In the data rows, the value 128 means zero.
Here are some points:
[138 164 132 123 111 106 139 101 141 154 125 114]
[123 156 142  95 122  92 166 133 125 131 103 116]
[162 153 148 103 124 109 155 112 114 155 102 116]
[ 95  98  59 128  79 132 142 101  97 185 184 180]
[118 138 159  90 123 101 131 119 129 132  80 106]
[116 112 121 145 147 138 116 119 156  98 127 114]
[ 75  97  97 134  73 118 162  99  97 189 138 167]
[112 109 105 122 125 134 122 144 139 112 162 118]
[137 156 146  89 118  92 155 133 138 118 141 110]
[125 162 163  95 120 102 162 112 120 135 119  92]
[123 106 124 152 132 156 104 146 117 112 139 131]
[108 126 120 134 143 158 107 148 123 114 153 153]
[112 115  91 134 153 136 123 150  92 119 143 148]
18 more points follow, each with its number after it:
[139 112 140 147 136 154 106 158 174 109 141 112] 0
[127 118 116 133 145 145 121 153 104 113 158 131] 1
[130 124 130 158 154 155 111 132 133 114 119 118] 2
[104  97 114 147 153 143 128 184 213 109 167 153] 3
[108 117 120 141 155 141 107 117 146 116 113 145] 4
[126 135 128 156 160 150  98 148 178 115 125 142] 5
[121 137 132 142 141 160 114 141 141 115 147 150] 6
[157 138 127 114 105 105 135 101 119 155 108 139] 7
[145 153 153 110  99 102 152  85 136 152  91 120] 8
[155 114 125 151 151 143 110 131 125 111 114 146] 9
[126 130 109 153 150 153 120 126 130 119 106 129] 10
[111 128 127 143 141 144 116 146 121 115 108 140] 11
[121 122 120 133 145 124 121 125 123 112  88 136] 12
[ 86  36  36 148  59 132 152  89  74 183 126 200] 13
[ 66  37  36 122  58 145 129  80 101 185 140 220] 14
[160 112 116 156 134 133 106 148 156 115 130 118] 15
[179 138 142 102 112  96 133 129  97 128 133 110] 16
[153 125 125 152 149 145 119 174 134 102 123 135] 17
Which two of these numbered points are nearest to each point below, ignoring the 3 directions in which the first points spread most? Their numbers follow each, nearest first.
[177 142 160  99 104  97 149 114  95 126 115  76] > 16 1
[150 156 143 104 118  96 156 123 108 131 142 116] > 1 11
[123 144 129 105 131 102 115 114 113 107 125 109] > 12 1
[151 129 123 141 142 154  99 126 152 106 136 129] > 8 7
[130 127 116 153 158 150  79 148 155 117 130 160] > 5 4
[144 157 148 108 123 104 154 115  95 136 100 109] > 1 11
[118 145 143 100 125 104 177 114 104 155 156 124] > 1 11
[147  92 122 133 143 156 102 127 132 105 173 124] > 8 7
[155 141 157  87 105 105 160 120 114 152 116 108] > 1 16
